50 stands for zero in the data rows.
Some points, one per row:
[54 65 65 67 38 62 65 67 42 67 64 57 40 58 66 52 53 59]
[45 66 65 53 35 48 65 48 43 55 66 35 43 35 66 38 66 45]
[40 58 54 52 38 60 53 39 40 43 51 35 62 45 50 32 63 33]
[38 54 57 40 44 45 59 38 54 46 61 35 58 34 66 43 67 49]
[66 60 66 39 40 38 66 56 58 59 65 35 40 35 65 45 65 50]
[38 37 37 39 63 60 37 38 45 37 35 54 62 64 37 43 36 39]
[50 37 37 41 63 46 35 40 62 39 35 57 61 59 37 61 38 52]
[46 55 56 39 41 39 57 37 60 48 59 35 55 36 66 50 62 55]
[67 43 65 58 59 45 66 68 55 59 66 63 38 54 66 57 45 60]
[38 45 37 63 53 67 35 44 32 47 37 52 55 62 37 37 40 34]
[51 60 56 50 34 43 59 48 54 59 59 35 41 35 65 46 66 58]
[65 66 41 67 34 45 42 67 45 67 37 56 32 41 37 61 53 62]
[47 53 60 39 42 38 63 38 62 47 64 35 53 35 65 48 63 51]
[42 53 50 64 42 67 48 50 32 53 44 43 50 53 35 33 56 32]
[44 41 37 37 64 47 35 38 58 37 37 56 60 59 37 59 37 55]
[66 42 65 55 63 40 65 65 60 56 64 64 41 47 64 61 51 61]
[37 60 55 68 40 66 53 51 37 58 49 44 52 53 43 41 60 44]
[36 54 44 44 44 53 37 38 48 43 37 38 62 44 37 45 58 44]
[42 35 37 39 64 50 37 38 56 38 37 54 62 60 37 59 37 51]
[45 46 41 53 53 60 37 47 41 42 37 53 61 62 37 47 38 37]
[55 35 39 39 63 39 37 45 60 39 37 59 61 56 35 61 38 51]
[47 63 48 59 34 59 48 55 36 60 42 37 40 41 37 31 66 38]
[47 52 45 48 49 49 39 45 51 45 37 46 57 47 37 54 49 52]
[46 58 65 67 42 67 66 57 36 62 66 51 46 58 66 39 55 44]
[65 65 65 56 33 38 66 66 57 67 66 41 32 35 66 54 63 62]
[45 47 45 37 52 41 42 38 61 37 39 42 61 38 40 58 56 57]
[50 37 37 39 62 42 37 41 61 38 37 57 62 56 37 61 38 53]
[41 66 60 45 34 46 62 39 55 48 62 35 52 34 66 46 67 52]
[67 35 59 39 62 38 65 53 60 46 64 55 54 48 66 56 50 54]
[42 47 53 42 52 52 50 39 52 37 54 43 61 50 57 48 50 44]
[51 65 65 65 35 58 64 63 31 65 65 40 33 41 65 33 63 42]
[38 60 65 39 33 44 66 38 56 52 65 35 50 35 66 44 65 55]
[66 48 64 60 52 47 65 66 53 60 66 61 36 48 65 56 52 58]
[37 55 35 66 38 65 35 52 31 59 37 45 42 54 35 35 52 41]
[44 42 47 49 61 58 44 37 45 38 44 52 61 64 41 49 37 39]
[58 65 64 68 33 54 66 67 35 67 66 42 33 41 66 32 66 41]
[65 37 66 55 64 43 65 63 58 54 65 63 44 52 66 60 47 57]
[57 43 59 39 62 38 65 41 62 37 64 50 61 47 66 57 49 51]
[46 66 57 60 33 56 59 50 36 58 59 35 42 37 57 32 67 40]
24 more points follow, each with its number after it:
[59 44 47 39 55 36 50 47 60 44 53 47 51 39 59 57 54 58] 0
[57 48 44 39 51 38 41 49 60 49 38 50 47 39 38 61 52 63] 1
[67 57 64 54 42 38 65 67 57 67 66 49 34 35 64 56 64 63] 2
[37 46 37 39 57 54 36 38 50 37 35 51 62 61 37 53 38 48] 3
[49 49 40 51 49 52 37 51 45 50 37 51 50 52 37 53 44 51] 4
[37 37 37 39 62 58 37 38 47 38 37 54 62 64 35 45 38 41] 5
[38 38 37 39 63 54 37 39 49 37 37 53 59 64 37 50 37 43] 6
[54 40 36 39 62 36 35 45 62 40 37 57 55 54 37 61 37 55] 7
[65 55 66 50 45 38 64 64 61 63 65 49 35 35 66 61 63 62] 8
[40 65 65 39 33 36 65 38 56 50 65 35 46 34 64 50 55 56] 9
[67 59 66 52 38 38 66 66 56 65 66 42 32 35 66 52 65 59] 10
[36 39 37 41 63 57 37 37 45 37 37 57 62 64 37 50 38 44] 11
[54 54 55 37 42 38 56 41 61 49 57 35 53 35 65 51 62 54] 12
[66 64 65 66 41 48 66 68 60 65 64 60 39 42 66 61 67 62] 13
[53 65 64 66 39 64 65 67 39 67 66 58 39 60 65 52 49 58] 14
[43 44 41 48 55 57 35 39 47 37 35 53 62 62 37 51 37 43] 15
[65 37 37 37 64 36 35 56 61 49 37 62 47 55 37 61 38 59] 16
[42 42 37 67 60 67 37 56 33 50 37 64 51 62 37 45 41 43] 17
[65 65 65 67 39 46 64 68 62 67 65 61 41 40 65 61 66 62] 18
[38 45 37 39 58 52 36 38 51 39 37 51 61 59 37 53 37 47] 19
[43 59 64 40 38 44 66 38 58 48 66 33 58 35 66 49 66 51] 20
[51 66 51 66 35 64 53 66 33 65 49 47 34 49 44 34 59 43] 21
[44 35 43 39 62 52 35 37 54 37 35 54 62 61 37 59 38 53] 22
[50 41 35 43 63 46 37 45 59 38 37 62 61 63 35 61 38 51] 23
Which of these numbered points is nearest to each point below, ignoring the 3 directions in which the first points spread most? Its number follows each.
[57 46 41 39 54 36 38 49 60 47 37 51 46 40 37 61 48 61] > 1
[39 37 36 39 62 52 37 38 50 37 37 54 60 64 35 52 38 45] > 6
[65 61 66 66 55 47 66 67 62 59 66 64 59 46 65 61 65 51] > 13
[65 53 61 39 47 38 66 55 59 53 65 44 41 36 65 48 63 52] > 21
[44 64 66 39 35 38 64 37 56 47 64 33 47 35 66 47 57 51] > 9
[66 36 35 39 62 36 35 58 62 50 37 62 43 54 37 61 37 61] > 16
[38 60 37 47 35 53 37 38 45 47 35 35 55 38 35 42 64 44] > 2
[47 66 66 67 38 67 66 65 38 67 66 53 41 59 64 47 51 56] > 14
[66 65 66 68 37 41 66 67 62 67 66 57 37 35 65 59 66 61] > 18
[48 64 64 67 36 67 66 64 32 67 66 47 40 54 64 38 60 45] > 11
[65 39 66 61 64 51 65 67 51 56 66 64 43 57 66 54 45 51] > 5
[56 49 49 39 51 36 50 44 60 45 51 44 55 36 58 55 59 56] > 0
[38 66 66 37 33 41 65 38 57 51 66 35 49 35 65 49 63 58] > 9
[44 60 62 68 42 67 64 58 38 63 66 47 46 55 66 39 56 44] > 11
[57 37 35 39 63 38 35 49 62 43 37 62 52 57 35 61 36 55] > 7
[65 55 66 55 45 38 66 67 61 67 66 51 32 35 65 59 64 62] > 8
[67 66 64 67 44 45 65 68 61 66 64 64 43 41 66 61 67 61] > 18
[40 48 38 39 52 45 35 38 56 39 37 46 62 48 37 59 45 57] > 4
[52 37 37 40 62 43 35 46 60 39 37 61 60 59 37 61 38 52] > 23
[51 65 49 67 35 59 48 65 31 67 44 46 32 46 37 34 60 41] > 10
[65 45 60 47 59 38 64 61 61 57 64 61 37 51 65 61 44 63] > 19
[37 40 37 37 61 56 36 37 47 38 37 56 61 64 35 51 38 46] > 11
[63 41 46 39 63 38 50 53 61 45 54 63 47 53 59 59 36 59] > 19
[39 58 57 39 39 41 55 38 58 49 56 35 53 36 65 50 64 57] > 22
[42 36 42 45 63 59 37 39 46 39 37 56 62 64 37 51 36 42] > 11
[37 41 37 39 60 53 35 38 47 38 37 54 59 62 37 50 38 42] > 6
[51 57 46 68 37 67 43 65 33 67 37 47 32 49 37 36 57 43] > 10
[66 51 65 57 49 41 64 66 58 66 66 56 33 39 65 58 59 62] > 8
[47 42 35 38 63 43 37 39 60 39 37 58 60 58 37 61 37 51] > 23
[52 65 64 66 39 66 66 68 36 67 65 59 41 63 64 50 47 56] > 14
[48 50 52 62 47 65 53 56 33 52 52 50 48 61 47 31 46 33] > 5
[66 52 64 50 50 38 65 63 62 58 65 55 36 35 65 61 64 62] > 8
[45 64 47 67 35 66 41 66 32 67 37 54 35 60 37 49 47 53] > 4
[47 53 52 63 44 66 53 53 33 53 52 44 49 55 48 32 53 33] > 5
[54 45 37 39 60 36 37 47 62 44 35 61 54 54 37 61 38 57] > 7
[37 44 37 41 60 57 37 39 46 38 37 53 62 64 37 50 38 42] > 11
[65 47 66 49 59 38 65 62 62 60 66 61 36 47 65 61 48 62] > 19
[47 55 55 45 42 43 58 43 57 48 60 35 57 36 64 49 65 53] > 12
[47 65 65 68 42 67 64 67 39 65 65 59 42 64 65 52 48 56] > 14
[49 35 37 42 64 49 36 42 57 37 37 58 61 62 37 61 38 53] > 22
[57 50 55 39 49 38 59 45 61 45 66 39 55 35 65 49 63 50] > 0
[66 48 66 37 51 38 65 52 58 48 66 44 50 35 64 48 62 47] > 21
[61 58 55 37 39 38 63 51 57 56 64 35 41 35 64 45 64 51] > 21
[44 65 65 68 42 66 66 62 42 67 64 53 44 61 64 54 53 61] > 14
[38 46 37 37 54 50 36 37 53 38 37 48 62 54 35 54 39 50] > 19
[45 43 42 42 62 49 35 38 56 38 35 56 62 59 37 61 37 53] > 22
[66 53 65 57 48 40 64 67 59 67 65 55 34 35 65 58 65 62] > 8
[66 65 65 68 47 42 64 66 62 60 64 62 52 39 64 59 66 53] > 18
[38 65 58 55 33 59 59 41 35 46 58 33 56 44 57 33 63 32] > 15
